Each path below is one point turned by a fixed rotation once a step. After each direction that follows a path, write how fast that rotation turns it, in deg/step (0 if it stays still).
Each turn is a multiple of 5 degrees from 10 to 175, or 0.
Each row of a path follows its step; steps can be skipped.
Path 1:
step 1: [-20  20   1 -20  14  -1   6  -3 -26  32   5  17  10  14   8   9  15  40
  19  21 -30  -5 -18   8   2  -6   1  13 -13  14   8   9  21  19   3  -8
  31  -2  -1]
step 2: [-14  15 -11   2 -35  -2   4   9  -2   1 -14   5  17 -22  15  15  -1  20
  33 -10 -15  -4 -33  -7 -18  -8 -33 -17  -1  -6 -28  12  25   0  19   1
 -11  11 -10]
step 3: [-15  28 -14 -23  16  -7  -1   6  10  -7  18 -19  30 -14  19 -11 -11  -3
   3  -9 -19  -4 -13  12  13   3  15   4 -27 -23 -19   1  13 -25   7  11
   3  41  18]
step 8: [ 21  -2  -5  -1  -5   4   1   5  10 -10  27  42  -2  -5 -28  15  -9  30
  11  -6  -3  -4 -21 -14   5   9  -1  13 -13 -24  -9  16  -2 -23  14   2
  16   2  47]
step 11: [  2  21  -3 -33   2   0 -15 -25 -30   4  12   4  -6 -11  18  34  -1  -9
  13 -24  20  -2 -13  -3  -5   0 -33 -17   1  15 -15 -23   7 -11  29  18
  16  -3  -5]
step 14: [ 23 -18  -5  -2   9   7 -14 -10  -4   0  -3  18   0   3  15   1 -20  40
  -3 -15 -30   1   0 -15 -32 -17   4   7   4  34 -24  26  19 -12   6 -22
 -14  -4 -13]
step 15: [ 10  -3  -9 -26  32   0  -3   7 -31  -5 -23  -3  34   2  19 -11   5  38
  -8   5  11  -5   0  -4   5  -9 -19 -11   1   7  -8  15   0 -14  34  22
  24  14  11]
step 16: [ -3   6  10   7  16 -30  -6   8  -8 -23  -2 -17  12 -18  -5  23  10  -2
  38  -1 -12 -14   1 -16  -6 -30 -15 -14 -18  22  22  17  21 -33   9   9
 -13   3  15]
step 22: [-17  11  -6   0  25   9   3  17 -18  12   1  21  17  10 -20  15  -4  24
  23 -25 -26  -9  23  -9  17  12  17   7  32  -5  22  -1  13  -5  -5 -16
  -1  14  33]
step 23: [ 13  11   6 -15  18  34  -3  -9  10   4  -4  -1 -18 -10 -27   3   2  22
  22 -26 -21  -9 -11  -1 -30 -20 -15 -18  31  -3   0  -4  27   8  13   4
   7  18 -22]
step 24: [ 21   6 -33 -17  31  -2  10 -16   4   7  17  14  -6   6  -5   4  13  26
  33   7   9  15 -25  -8  15 -12  -8   5 -22 -12 -15  17  10  -1   7 -12
  26  31   9]
[  6   3  -3   7   4  -3   3   9   5   0  12   4   2  -4  -7  -7   8   6
   1  10   3  -3  -7   2   2  -9  -6  -8   1   1   7   5   6   0   3   0
   7 -10   0]	45
[  2  -6   1  -1   4  -6  -2   4   0  -5   5   5   3  -1  -7  14  -6   2
  -1   4  -2  -3  -6   1   3   7  14  -8  -5   1   2   2  -5   5 -11  11
  -2  -2  -5]	85
[  0   6   0  -1   9  -3  -9  -4  -8   4  -1  -3   1   1  -3   2   7  -5
   8  -3  -4   3   8  -3   0   3  -8  -5   5   4  16 -11  -3   5  -3   7
  -3  -7   4]	65
[  5  -1   2   0   3  -4  11   4   4   0  -9  -5  -1  -8  -5   1  -4  -7
   3 -16   2   5  -5   6  -9   0  -3   0  -5   8   1   2   8   3  -1  -2
  -4 -10  -4]	155
[ -7  -2   2   3  -2   3   1   4  -1  -4  -1  -5  14   5   6  -6   4  -1
   7  -1  -7 -11  -7   2  -1  -3  -3   8  -1   5   4   5   5  13  -7   5
  -4   8   1]	20
[-10  -2  -3  -5  -1   1  -1   5   1   7  12   1  -1  12   5  -8  -9   2
  -7 -11   8   1   0  -2   3   0  -4 -11  -1   2   2  -2   7  -3  -6   1
 -10  -1  -2]	45
[ -5   8  -2   6  -3 -10  16   8   2  -1  -6  -5   4  -4  -4  -2  -2   2
  -3   0  -1  -4   9  -7   2   2   3 -11   9  -1  -1  -2  -3  -1   5   5
  -5   9   4]	110
[  9   1  -2  -4   5   2   4   3  16  -6  -1   7   1   2  12   0  -3  -3
  -4   5 -13   7   5  -5   1   1  -5  -4  -8   2   7  -4   1   3  -4  -5
   2   6  -2]	155
